One turn sends every row of this set to another row. A few are shown first. Where does it send the rows asked after them?
rura: [1.74 0.60 -1.11 -0.40 -1.73 3.63 1.09 1.58 0.15 -0.69 1.84 1.03 0.14 -1.92 -0.66 0.86 0.07 -2.41 -3.00 1.06 2.42 1.17]
Dof: [-1.92 1.06 0.12 0.22 -3.08 2.23 0.95 -0.31 0.72 1.07 0.71 -1.25 0.76 0.02 0.37 0.44 -0.14 -2.04 -1.16 2.02 3.17 1.50]
Pomom: [0.77 0.90 -1.95 -1.00 1.07 1.02 -0.27 -0.09 -0.59 -0.11 -1.93 0.95 0.81 -0.64 -0.43 1.57 -1.99 -1.87 -0.02 0.49 4.45 3.73]
rar: [-0.03 -0.76 -0.25 -1.17 0.32 0.90 2.62 -0.24 -0.39 0.47 -1.47 1.16 -0.78 -0.39 -3.10 0.95 -1.50 -2.23 -2.21 -0.41 2.12 1.45]
mova: [2.35 0.42 -2.24 1.55 -0.62 0.25 0.93 -0.48 -0.87 0.23 -0.46 -0.71 0.47 -1.10 -0.10 -0.77 -1.90 -1.53 -1.40 3.70 1.45 3.89]
vak: [0.67 0.08 -0.76 0.54 -0.43 2.76 -0.40 -0.52 0.38 1.23 2.97 1.44 0.62 0.61 -0.64 -2.09 -1.17 -2.31 1.27 1.36 2.64 2.50]
sogir: [-0.98 0.73 -0.15 0.09 -0.46 2.65 -2.33 0.31 0.21 1.60 0.09 0.48 0.86 -2.48 -1.35 -2.40 -0.16 -2.31 -1.26 2.57 1.93 3.97]
kip: [-1.03 -1.13 0.07 -0.76 0.54 2.89 1.63 -0.29 -0.39 1.70 -1.35 0.19 0.20 -1.15 -1.23 1.29 -1.43 -2.73 -2.91 -1.82 2.31 2.39]
git: [-0.09 0.53 -1.42 1.33 0.14 1.88 2.11 -0.57 0.61 -0.85 -1.96 -1.88 0.79 -0.26 -0.75 -1.32 -2.00 -0.22 -0.63 0.52 2.19 0.96]
Sise: [0.65 -1.65 -0.43 1.75 0.40 2.76 -0.06 0.09 -1.27 -1.67 -1.69 2.60 0.66 1.13 -1.25 1.22 0.29 -1.61 1.21 2.15 3.04 1.83]
mebed: [0.05 -0.36 0.12 -0.67 0.20 1.70 1.85 -1.03 0.17 0.50 0.87 -0.96 0.13 -1.26 -3.45 2.50 -0.99 -1.92 0.63 1.95 2.50 1.96]
gidem: [0.18 -0.38 -0.68 2.27 0.98 5.13 2.84 0.27 -1.53 -0.35 0.02 -0.67 1.21 -0.53 -0.84 1.33 -1.04 -3.94 -1.10 0.27 2.57 1.80]
bepes: [0.15 -1.17 -3.08 0.27 -1.13 3.33 -0.64 0.51 -1.08 -0.35 -1.70 2.19 -0.02 -1.42 0.40 2.11 -1.85 -0.80 -1.02 -0.52 3.01 1.68]
zumab: [-1.21 -0.76 -2.19 0.88 -1.85 1.23 -0.18 -0.71 -2.05 -1.35 -0.30 -0.75 -0.45 0.41 -1.08 -1.49 -2.81 -1.22 -1.49 0.59 -0.16 2.04]
tobo: [-0.30 0.49 -0.56 2.11 -0.70 1.31 0.06 -0.86 1.89 2.47 0.90 -0.46 1.23 -0.78 -0.57 2.19 -1.80 -0.58 -1.51 1.02 2.07 1.62]
bak: [-1.21 1.51 -0.75 0.37 -0.38 4.31 0.61 1.57 0.11 -0.10 -2.27 1.10 -0.98 -1.16 -2.38 0.12 -1.66 -2.69 -2.96 2.31 2.96 1.05]
kifof: [1.82 1.14 -0.80 1.90 -2.28 4.16 -0.36 -0.81 -0.71 -1.68 -0.70 1.93 1.08 -2.18 -1.06 -0.68 -2.58 -2.20 -1.96 1.63 1.07 2.76]
pagaz: [0.07 -1.59 -0.06 -0.52 -0.59 2.14 2.40 -0.67 1.11 1.40 -1.07 0.05 0.66 -0.55 -0.89 1.87 -1.31 -1.70 -1.78 -0.39 2.38 0.17]
Lel: [-2.13 0.15 -0.93 1.09 0.96 2.58 -0.82 0.39 -2.20 0.90 0.56 -0.68 -0.82 -0.75 -2.41 1.90 -1.80 -2.44 -0.99 -1.24 0.73 3.10]
zop: [0.58 0.54 -0.82 0.63 1.63 1.68 -1.15 0.22 -1.57 -0.73 -2.10 1.31 1.16 -0.30 0.36 -0.92 -0.42 -1.25 0.46 0.69 3.08 3.98]
pelu: [1.13 0.64 -1.84 0.04 0.41 1.00 1.28 1.19 -0.31 1.00 0.98 2.36 -0.85 -0.02 -3.50 1.08 -2.54 -1.72 -1.19 1.56 1.04 0.38]
Bug: [0.43 -0.87 -1.28 0.26 0.37 5.57 -0.95 0.44 0.73 -1.43 -0.41 -0.41 0.40 1.25 -1.44 -0.73 -3.11 -3.58 0.52 1.50 0.80 2.58]
vitel: [0.59 1.80 1.78 0.91 -0.21 3.93 -1.95 -0.89 -1.10 0.11 0.85 1.12 0.03 -1.05 -0.84 1.09 0.34 -0.89 -0.58 1.77 0.09 2.34]
kilig: [0.49 -2.09 -0.20 0.38 -1.39 2.77 -1.92 -0.96 -1.51 0.15 -1.90 0.79 0.44 -0.11 0.07 -0.76 -0.51 -2.96 0.68 2.65 -0.90 2.20]
bobov: [0.49 -0.82 0.52 0.85 1.07 1.64 -0.20 -0.88 -1.12 -1.41 -0.04 -0.42 0.35 -0.49 -2.89 -1.54 -0.08 -0.96 1.40 2.00 -0.58 2.42]
vob: [-0.46 -1.09 -1.53 1.26 0.12 1.77 -2.75 -1.27 -2.38 1.00 -0.09 0.29 -1.13 0.19 -1.19 -1.15 -1.19 -1.26 -1.00 2.90 0.99 0.96]
tovo: [0.90 -2.73 -1.13 1.62 -0.41 4.34 -0.58 0.40 -1.01 0.91 1.47 1.48 1.42 -1.26 -0.80 0.01 -0.21 -2.69 -0.61 3.00 0.51 0.67]
Dofo: [1.05 -0.03 1.73 0.11 -1.70 2.64 -1.26 -0.97 -0.73 0.02 -1.30 1.37 1.26 -0.90 -0.84 -0.83 -0.15 -2.97 0.99 2.62 -0.06 3.81]
Zar: [0.06 0.85 -0.19 -0.02 0.65 1.30 -1.09 -0.46 0.40 0.09 -1.31 -2.66 -0.36 -0.15 -1.04 0.55 -0.35 -0.97 -3.51 2.03 2.60 2.66]
bek: [1.48 0.76 -1.24 -0.37 -0.73 2.26 1.78 0.58 -1.19 0.23 2.33 0.11 2.06 0.34 0.04 0.52 -1.65 -4.58 0.01 2.22 1.65 2.04]
gizet: [0.95 -0.21 -1.16 1.40 -0.62 1.80 2.02 -0.55 -2.20 -0.61 0.78 2.14 0.39 0.53 -1.85 -0.57 -2.61 -2.30 -3.42 2.71 1.46 1.18]
rif: [-0.22 -0.05 -2.21 -0.15 -0.05 1.45 0.65 -0.83 -1.02 1.33 0.53 0.78 -0.06 -3.18 -2.62 -0.65 -2.95 -1.27 -2.84 -0.06 2.39 3.35]
sodo: [-0.57 -2.52 -1.06 0.00 0.79 5.13 -0.30 -0.26 0.94 1.35 0.34 -0.10 -0.20 -0.75 -1.98 2.39 -2.13 -0.92 -2.51 0.67 0.33 1.22]
tes: [-1.13 1.45 1.61 0.71 -1.32 3.88 -1.54 -0.03 0.76 -0.25 -0.62 0.19 0.91 0.74 -1.37 1.77 -1.40 -2.05 -2.85 3.10 0.67 2.96]
nar: [-0.11 -0.79 -1.72 0.45 -0.68 3.88 -2.20 1.53 0.14 -0.22 -1.81 2.62 0.80 -0.85 1.19 0.01 0.05 -0.90 -0.18 0.70 3.03 1.70]
Lusus: [1.19 -1.41 -0.66 0.04 -1.00 2.91 -1.15 -0.11 -0.74 1.01 -0.50 1.84 1.23 -0.49 0.40 -2.37 -1.43 -3.94 0.39 2.32 0.60 3.43]
lifuv: [-1.00 -1.12 -0.32 1.95 -1.48 4.08 0.39 0.22 0.07 -0.22 0.79 -1.12 -0.06 0.75 -1.02 1.66 -0.16 -3.11 1.06 2.83 1.88 4.52]
biz: [0.29 -1.05 -0.62 0.83 0.08 3.20 0.25 -0.41 0.26 -1.99 -1.85 2.08 0.13 0.92 -1.87 3.33 -1.66 -0.94 0.43 0.38 3.09 2.92]
lufi: [0.34 0.50 -1.75 -0.19 -1.14 4.35 -0.81 2.20 -0.55 -0.83 -0.47 1.09 -1.67 -1.14 -0.93 -0.07 -1.41 -1.36 -1.96 1.46 -1.44 3.09]
Pigub: [-0.02 0.77 -1.19 0.40 -1.57 2.38 -0.95 -1.24 -1.50 -0.77 -2.06 -2.56 0.57 -1.34 -0.37 0.23 -1.20 -3.35 0.56 3.18 2.60 1.58]
nuzo: [-1.32 0.84 0.18 -0.97 1.65 3.76 0.11 0.50 -1.27 -0.91 -0.16 -1.68 -0.53 1.30 -0.74 0.20 -1.46 -1.71 -1.96 -0.14 -0.68 2.62]
zap: [0.12 -2.80 -1.16 1.53 0.11 2.58 1.49 0.11 -0.60 -1.95 1.45 -1.14 -0.74 1.61 -2.40 -0.50 -1.30 -2.11 -1.17 0.05 2.29 2.36]

rura -> lifuv
zop -> bepes
sogir -> sodo
Where do these go?
tobo -> vitel
kilig -> rar
nuzo -> zumab
kifof -> gidem

